Rows are one point carried round by a steady rotation, each followed by how many steps it has turned.
The counts run from 0 to 177.
0.290	-1.621	-0.142	-2.325	-2.643	1.159	-2.748	0.497	2.059	-1.061	-2.950	1.649 : 65
1.413	4.343	-1.107	-1.092	-0.849	-1.013	-1.638	-1.188	-3.480	-0.030	0.571	0.896 : 83
1.242	0.061	-1.009	-0.684	-0.743	1.424	-3.536	-2.806	-3.199	2.405	0.324	-0.882 : 113
0.646	2.444	-0.999	-2.458	-2.163	-1.138	-2.717	-0.498	-3.539	0.708	-0.519	1.192 : 1
1.927	0.955	0.163	-0.561	-0.843	0.962	-0.802	1.183	4.115	-3.281	-2.480	1.823 : 152
3.182	-1.816	-0.073	1.990	1.348	2.131	-0.882	2.008	2.916	0.025	-0.869	-0.556 : 43
-0.303	1.788	-0.265	-3.144	-2.871	-0.016	-3.279	-2.145	-0.651	-1.198	-1.704	1.750 : 5
2.118	4.410	-1.256	-0.470	-0.440	-1.500	-1.347	0.695	-3.462	0.028	0.772	0.702 : 81
0.772	0.709	-0.479	-1.020	-0.865	2.324	-3.217	-4.605	-0.366	-0.071	-0.184	0.128 : 172
0.379	1.521	-0.271	-1.756	-1.697	1.512	-2.831	-3.800	0.856	-1.769	-1.404	1.158 : 90
3.015	-2.366	-0.054	1.494	0.662	2.745	-1.379	1.191	3.354	-0.655	-1.280	-0.500 : 42
1.789	0.767	0.305	-0.353	-0.883	1.202	-1.407	0.132	3.818	-3.163	-2.348	1.459 : 12
0.253	1.864	-0.444	-1.960	-1.857	1.382	-2.870	-4.084	0.253	-1.353	-1.290	0.970 : 89
3.094	3.235	-0.717	0.797	0.434	-1.188	0.200	3.895	-0.722	-1.125	-0.375	0.905 : 76
1.604	3.675	-1.303	0.068	-0.044	0.628	-2.113	-2.722	-3.143	0.575	1.081	-0.144 : 167
1.925	0.212	0.427	0.266	-0.298	2.772	-1.609	-1.552	3.744	-2.552	-1.773	0.644 : 95
1.562	0.358	-1.609	-1.015	-1.056	-0.701	-2.895	0.553	-4.470	2.899	0.234	-0.440 : 55
2.015	-2.200	0.019	0.399	-0.190	3.277	-2.354	-1.030	3.495	-0.816	-1.548	-0.067 : 39
3.823	-0.325	-1.054	2.120	1.229	0.807	-0.921	3.831	-0.690	1.287	0.325	-0.990 : 48
0.583	-0.930	-0.761	-1.344	-1.207	1.751	-3.770	-3.071	-2.000	1.828	-0.283	-0.451 : 115
3.474	2.844	-0.611	1.562	0.911	0.017	0.582	2.687	1.836	-2.409	-0.555	0.629 : 157
3.642	2.965	-0.454	2.001	1.355	0.430	0.235	2.259	2.004	-2.186	-0.059	0.459 : 18
1.547	-0.638	-0.064	-0.781	-1.176	0.559	-1.184	3.217	3.290	-1.993	-3.040	1.662 : 69
0.678	-0.306	-0.506	-1.226	-0.982	2.271	-3.596	-4.456	-0.098	0.468	-0.174	-0.251 : 33
-0.191	-1.231	-0.580	-2.799	-2.837	0.718	-4.138	-1.096	-1.125	0.797	-1.947	1.134 : 61
0.523	3.437	-0.707	-2.070	-1.700	-0.163	-2.702	-3.259	-2.337	-0.591	-0.244	0.927 : 86
3.114	0.770	-1.343	1.210	0.745	-0.054	-1.639	3.004	-3.082	2.344	1.041	-0.791 : 51
3.593	3.400	-0.479	1.542	1.230	0.308	0.497	2.476	0.904	-1.852	-0.052	0.649 : 158
1.346	3.213	-0.982	-0.502	-0.555	0.796	-2.715	-3.564	-2.759	0.288	0.999	-0.167 : 168
1.694	-2.997	-0.009	-0.328	-0.735	2.393	-2.207	1.118	3.139	-0.182	-2.406	0.427 : 123
1.607	0.585	0.222	-0.300	-0.605	2.541	-1.769	-2.399	3.853	-2.377	-1.566	0.771 : 94
1.609	2.110	-1.601	-1.135	-1.067	-1.546	-1.913	2.254	-4.117	1.605	0.187	0.558 : 137
2.412	0.441	-1.607	0.354	-0.114	-0.429	-2.337	1.689	-4.197	3.063	0.790	-0.721 : 53
-0.376	0.663	-0.341	-3.038	-2.693	0.162	-3.190	-1.965	-0.305	-1.114	-2.273	1.562 : 145
0.811	1.199	-0.413	-0.970	-0.863	1.771	-3.266	-4.527	-1.051	-0.070	0.002	0.327 : 171
0.434	2.560	-0.492	-2.188	-1.934	0.977	-3.171	-3.816	-0.969	-1.482	-0.892	0.999 : 88
0.063	-0.689	-1.154	-2.552	-2.575	0.157	-3.790	-1.097	-2.688	1.753	-1.299	0.744 : 59
3.240	2.601	-1.108	0.988	0.440	-0.978	0.282	4.348	0.499	-1.286	-0.619	0.839 : 75
1.095	-0.627	0.053	-0.642	-0.669	3.033	-3.116	-3.643	1.933	-0.766	-1.208	0.287 : 175
3.218	2.477	-0.458	1.104	0.789	0.317	0.425	2.594	2.800	-2.632	-1.017	1.161 : 156
3.883	-1.144	-0.775	2.140	1.569	1.546	-0.815	2.987	1.944	0.499	-0.341	-0.783 : 45
1.473	2.435	-0.930	-0.263	-0.359	1.210	-2.657	-3.637	-2.857	0.951	1.092	-0.482 : 29
3.229	2.114	-1.481	1.575	1.182	0.954	-1.418	0.107	-3.060	1.978	1.958	-1.174 : 108
0.930	-0.383	-0.943	-1.033	-1.079	1.526	-3.853	-2.675	-2.778	2.190	0.059	-0.698 : 114
1.601	-1.396	0.409	0.092	-0.312	3.239	-2.786	-2.336	3.244	-1.050	-1.608	0.040 : 177
2.722	-2.312	-0.207	0.699	-0.197	1.561	-1.439	3.535	2.800	-0.182	-1.934	0.101 : 126
3.948	-0.581	-0.684	2.365	1.649	0.709	-0.746	3.639	0.037	1.199	0.242	-0.883 : 47
1.535	-1.057	0.120	-0.322	-0.503	3.191	-2.953	-3.082	2.647	-0.969	-1.640	0.078 : 176
2.405	1.061	-1.279	0.760	0.364	0.697	-2.440	-1.381	-3.856	2.422	1.330	-1.128 : 110
1.397	-1.775	0.054	-0.166	-0.645	3.336	-3.112	-2.602	2.440	-0.468	-1.279	-0.001 : 37
1.054	-3.135	-0.014	-0.899	-1.234	2.363	-3.269	-0.374	2.361	0.147	-1.994	0.086 : 121
1.776	0.599	-1.719	-0.291	-0.556	-0.285	-2.568	1.583	-4.369	2.777	0.402	-0.443 : 54
-0.069	1.178	-0.370	-3.189	-2.870	0.057	-3.213	-1.627	-1.364	-0.392	-1.763	1.389 : 144
1.001	-1.309	0.132	-1.514	-1.724	0.693	-2.128	1.835	3.050	-1.712	-3.226	1.518 : 67
0.640	3.606	-0.857	-1.765	-1.528	-0.185	-2.372	-2.504	-2.654	-0.183	0.012	0.954 : 85
1.433	-1.069	0.097	-1.481	-1.785	0.922	-1.612	2.502	3.215	-1.937	-2.859	1.624 : 68
2.374	-2.265	0.367	0.945	0.382	3.350	-2.063	-0.111	3.524	-0.553	-1.580	0.026 : 40
3.012	3.879	-1.241	1.557	0.922	0.050	-0.849	-0.075	-2.345	0.081	1.497	-0.266 : 24
0.121	2.219	-0.995	-2.928	-2.377	-0.868	-2.888	-1.162	-3.155	0.340	-0.939	1.440 : 2
0.344	-1.821	-0.130	-2.389	-2.644	0.955	-3.398	0.241	1.246	-0.592	-2.726	1.560 : 64
2.245	1.856	-1.485	-0.156	-0.305	-1.203	-1.086	3.712	-3.362	1.340	0.109	0.153 : 135
2.827	1.030	-1.444	0.559	0.416	-0.960	-0.668	4.609	-2.197	1.281	-0.126	0.168 : 133
4.031	2.022	-1.001	2.872	2.312	1.068	-0.246	1.425	-0.482	0.233	1.449	-1.050 : 104
2.845	1.605	-1.400	1.227	0.851	0.731	-2.040	-0.640	-3.439	2.319	1.672	-1.402 : 109
0.424	-0.492	-1.018	-2.306	-2.163	0.268	-3.665	-0.654	-3.523	2.274	-0.919	0.315 : 58
-0.007	1.957	-0.391	-3.039	-2.816	-0.025	-3.099	-2.015	-1.726	-0.520	-1.446	1.490 : 4
0.979	-0.383	-0.312	-0.783	-1.015	2.808	-3.656	-4.013	0.164	0.237	-0.616	-0.123 : 34
3.916	-0.740	-0.763	2.612	1.586	1.425	-0.618	3.904	0.844	0.832	-0.149	-0.750 : 46
3.598	4.163	-1.039	1.674	1.254	-0.312	0.147	1.810	-0.352	-1.051	0.632	0.144 : 160
-0.079	0.558	-0.128	-3.036	-2.872	0.461	-3.060	-1.527	0.677	-1.425	-2.733	2.148 : 146
3.349	-1.538	-0.495	2.129	1.201	2.115	-1.055	2.735	2.534	0.101	-0.709	-0.665 : 44
3.201	0.089	-1.352	1.148	0.305	-0.367	-0.583	5.137	-0.487	0.741	-0.549	0.198 : 131
0.944	0.668	0.124	-1.653	-1.886	1.301	-2.188	-0.889	3.411	-2.875	-2.525	1.777 : 10
-0.056	-1.670	-0.164	-2.954	-2.664	0.747	-3.529	-0.495	0.649	-0.080	-2.676	1.214 : 63
3.306	2.582	-0.300	1.636	1.009	0.794	0.120	2.182	2.444	-2.637	-0.439	0.570 : 17
-0.288	-1.231	-0.369	-2.979	-3.087	0.700	-3.892	-0.953	-0.341	0.283	-2.430	1.251 : 62
0.907	1.203	0.323	-1.317	-1.111	2.185	-2.472	-3.315	2.721	-2.151	-1.801	0.965 : 92
2.567	4.092	-1.527	0.399	0.160	-1.498	-0.453	2.220	-2.675	-0.304	0.426	0.666 : 79
0.155	1.875	-1.030	-2.684	-2.368	-0.780	-3.046	-0.637	-3.317	0.739	-0.778	1.027 : 141
1.824	4.385	-1.402	-0.842	-0.682	-1.230	-1.454	-0.243	-3.353	-0.219	0.544	0.495 : 82
3.120	3.610	-1.279	0.585	0.139	-1.482	-0.089	3.772	-1.229	-0.636	0.169	0.528 : 77
2.319	1.413	0.262	0.013	-0.705	1.347	-0.981	0.515	4.040	-3.082	-1.959	1.404 : 13
1.221	-0.270	-0.032	-0.793	-0.724	2.889	-3.264	-4.173	1.180	-0.588	-0.814	-0.056 : 174
2.075	3.986	-1.338	0.536	0.601	-0.164	-1.490	-1.408	-3.056	0.465	1.485	-0.261 : 165
1.026	-1.501	0.177	-0.390	-0.951	3.218	-3.315	-3.360	1.765	-0.147	-1.271	0.002 : 36
0.912	1.832	-1.493	-1.839	-1.719	-1.384	-2.629	0.429	-4.007	1.359	-0.371	0.747 : 139
3.658	3.557	-0.970	2.185	1.657	0.165	0.421	1.831	0.283	-1.246	0.721	0.081 : 20
0.379	1.014	0.266	-1.932	-2.100	1.067	-2.311	-1.571	2.500	-2.547	-2.678	2.005 : 9
1.066	0.375	0.291	-1.683	-1.671	0.982	-1.815	0.121	3.368	-2.860	-2.619	2.022 : 150
4.150	1.689	-0.960	2.874	2.044	1.472	-0.090	1.720	0.522	-0.008	1.186	-1.021 : 103
3.794	1.113	-0.464	2.676	1.753	2.026	-0.261	1.355	2.817	-1.767	0.105	-0.516 : 100
2.491	0.305	-0.276	0.005	-0.425	0.159	-0.510	4.463	2.565	-1.959	-2.139	1.383 : 71
-0.082	1.169	-0.508	-3.283	-2.766	-0.236	-3.246	-1.397	-1.986	-0.124	-1.613	1.521 : 143
3.431	0.201	-1.269	1.526	1.048	0.113	-1.266	3.346	-2.540	2.059	0.843	-0.828 : 50
0.178	0.343	0.087	-2.769	-2.685	0.624	-2.685	-1.445	1.619	-1.703	-2.891	1.716 : 147
3.184	4.719	-1.238	1.637	1.019	-0.479	-0.277	0.880	-1.640	-0.482	1.092	-0.302 : 162
2.164	3.880	-1.233	0.353	0.141	0.151	-1.827	-2.018	-3.203	0.488	1.377	-0.273 : 166
1.396	-3.125	0.226	-0.510	-1.141	2.339	-2.584	0.342	2.770	-0.115	-2.294	0.358 : 122
2.833	1.575	-0.461	0.825	-0.036	-0.306	0.085	4.603	1.741	-1.752	-1.405	1.107 : 73
2.920	3.865	-1.343	1.276	1.092	0.159	-1.093	-1.142	-3.034	0.512	1.623	-0.570 : 25
0.815	-2.357	-0.058	-1.641	-1.611	2.502	-4.010	-1.739	1.121	0.864	-1.894	0.161 : 119
2.389	0.409	0.152	0.530	0.512	2.597	-1.178	-0.766	4.075	-2.592	-1.488	0.556 : 96
3.821	2.143	-1.205	2.425	2.001	0.842	-0.836	0.898	-2.040	1.172	1.747	-1.082 : 106
2.639	4.442	-1.279	0.836	0.691	-0.187	-0.846	-0.787	-3.160	-0.180	1.670	-0.273 : 164
3.367	1.976	-1.403	2.032	1.576	0.896	-1.084	0.528	-2.711	1.711	1.851	-1.205 : 107
2.295	1.137	0.125	0.217	-0.002	1.361	-0.509	1.251	3.993	-2.939	-1.847	1.140 : 14
1.095	2.515	-1.239	-2.073	-1.790	-1.310	-2.466	0.062	-3.783	0.742	-0.231	1.199 : 0
2.830	-2.242	0.064	1.247	0.611	3.117	-1.540	0.710	3.768	-0.356	-1.454	-0.410 : 41
2.725	3.865	-1.304	0.487	0.474	-1.778	0.057	2.973	-2.190	-0.436	0.204	0.734 : 78
2.748	0.387	0.149	1.420	0.654	2.673	-0.713	-0.194	4.034	-2.500	-0.951	0.397 : 97
3.706	3.904	-0.903	2.112	1.548	0.219	0.037	1.603	-0.484	-0.968	1.143	-0.259 : 21
3.332	0.718	-1.332	0.839	0.531	-0.555	-0.492	5.160	-1.409	1.206	-0.343	0.353 : 132
1.078	0.563	-0.541	-0.945	-0.792	2.128	-3.543	-4.337	-1.120	0.772	-0.163	-0.290 : 32
0.061	-0.992	-0.842	-2.697	-2.735	0.388	-4.086	-1.417	-1.794	1.365	-1.885	0.801 : 60
3.271	2.135	-0.115	1.419	0.812	1.050	0.165	2.069	3.291	-2.846	-1.096	0.793 : 16
0.380	2.665	-0.488	-1.903	-1.695	0.371	-2.890	-3.535	-1.575	-0.849	-0.664	0.937 : 87
1.249	2.477	-0.976	-0.833	-0.855	1.183	-2.904	-3.897	-2.509	0.536	0.562	-0.171 : 169
3.280	-0.795	-1.000	1.102	0.515	0.541	-0.719	5.168	1.015	0.342	-1.086	0.233 : 129
0.713	1.248	0.099	-1.763	-1.417	1.917	-2.721	-3.597	1.765	-1.888	-1.569	1.146 : 91
3.892	3.494	-0.731	1.930	1.739	0.450	0.305	2.296	0.999	-1.909	0.290	0.110 : 19
3.317	-0.350	-0.938	1.360	0.574	-0.157	-0.807	5.012	0.377	0.374	-0.707	0.097 : 130
3.792	-0.043	-1.221	2.200	1.130	0.533	-0.734	3.727	-1.700	1.966	0.745	-0.892 : 49
0.137	1.483	-1.152	-2.984	-2.773	-0.748	-3.364	-1.195	-2.732	0.475	-1.138	1.387 : 142
1.024	1.069	-0.659	-0.845	-0.818	1.674	-3.219	-4.136	-1.771	0.424	0.568	-0.255 : 31
0.496	-1.460	-0.091	-1.750	-2.297	1.242	-2.321	0.910	2.607	-1.424	-3.329	1.534 : 66
1.270	1.833	-0.840	-0.637	-0.615	1.429	-3.220	-4.104	-2.268	0.852	0.686	-0.572 : 30
2.271	-0.205	-0.112	-0.318	-0.970	0.487	-0.842	3.481	3.041	-1.807	-2.612	1.575 : 70
1.095	1.885	-0.732	-1.072	-0.803	1.610	-3.228	-4.472	-1.702	0.338	0.508	-0.183 : 170
2.619	1.594	-0.136	0.697	-0.074	0.878	-0.258	2.073	3.589	-2.850	-1.732	1.502 : 154
0.937	4.286	-1.067	-1.457	-1.309	-0.631	-2.287	-1.934	-3.128	-0.335	0.456	0.652 : 84
1.992	-3.126	-0.090	0.140	-0.527	1.911	-2.321	2.008	3.296	-0.322	-2.479	0.426 : 124
1.988	1.003	-1.256	0.210	0.291	1.244	-2.665	-1.734	-3.913	2.309	1.526	-1.148 : 111
3.084	-1.421	-0.406	0.933	0.396	0.740	-0.818	4.792	1.548	0.175	-1.270	0.062 : 128
3.361	0.633	-0.320	2.101	1.369	2.266	-0.271	1.102	3.620	-1.828	-0.204	-0.256 : 99
2.389	-2.339	0.062	0.407	-0.278	1.519	-1.795	2.986	2.979	-0.200	-2.014	0.296 : 125
2.809	3.558	-1.422	0.576	0.537	0.048	-1.743	-1.809	-3.224	0.685	1.748	-0.709 : 26
1.181	0.712	0.178	-1.163	-1.162	1.253	-1.556	-0.421	3.573	-3.192	-2.544	1.696 : 11
0.313	0.307	0.031	-2.409	-2.337	0.780	-2.569	-0.693	2.303	-2.150	-2.741	2.031 : 148
0.830	-1.173	-0.211	-1.088	-1.028	3.139	-3.516	-3.794	1.380	-0.065	-0.949	0.089 : 35
0.173	0.957	-0.029	-2.752	-2.502	0.704	-2.758	-1.482	1.725	-2.156	-2.446	1.859 : 8
4.066	1.562	-0.514	3.160	1.964	1.704	-0.231	1.873	1.495	-0.647	0.806	-0.578 : 102
2.156	4.612	-1.390	-0.054	-0.225	-1.362	-0.925	1.496	-3.072	-0.442	0.646	0.621 : 80
3.558	4.013	-1.324	1.882	1.602	0.217	-0.237	1.023	-1.418	-0.307	1.537	-0.350 : 22
0.102	2.181	-0.776	-2.897	-2.703	-0.675	-3.019	-1.513	-2.438	-0.153	-1.485	1.319 : 3
-0.037	1.064	-0.051	-2.726	-2.693	0.700	-3.017	-2.036	1.082	-1.723	-2.472	1.781 : 7
0.615	-2.556	-0.064	-1.420	-1.622	2.373	-4.013	-2.135	0.298	0.850	-1.554	-0.057 : 118
1.655	0.746	0.132	-0.925	-1.332	1.060	-1.322	0.542	3.690	-2.906	-2.713	1.680 : 151
3.134	0.628	0.028	1.819	1.245	2.427	-0.641	0.215	3.905	-2.151	-0.661	0.057 : 98
0.539	1.854	-1.437	-2.294	-2.059	-1.173	-2.841	0.171	-3.705	1.266	-0.771	1.181 : 140
2.095	2.007	-1.433	-0.571	-0.801	-1.563	-1.858	2.866	-3.902	1.683	-0.023	0.430 : 136
-0.133	1.179	-0.463	-3.025	-2.929	0.468	-2.875	-2.267	0.100	-1.376	-2.042	1.717 : 6
4.106	1.986	-1.140	2.730	1.992	1.087	-0.340	1.248	-1.062	0.770	1.593	-1.166 : 105
0.755	-1.552	-0.823	-1.510	-1.380	2.021	-4.221	-3.043	-1.190	1.781	-0.751	-0.126 : 116
1.285	1.996	-1.566	-1.370	-1.433	-1.392	-2.211	1.227	-4.243	1.166	-0.041	0.670 : 138
3.729	4.448	-1.082	1.699	1.432	-0.324	0.155	1.655	-1.116	-0.895	1.014	0.010 : 161
2.716	1.619	-1.275	0.306	-0.146	-1.058	-1.029	4.170	-2.806	1.405	0.063	0.281 : 134
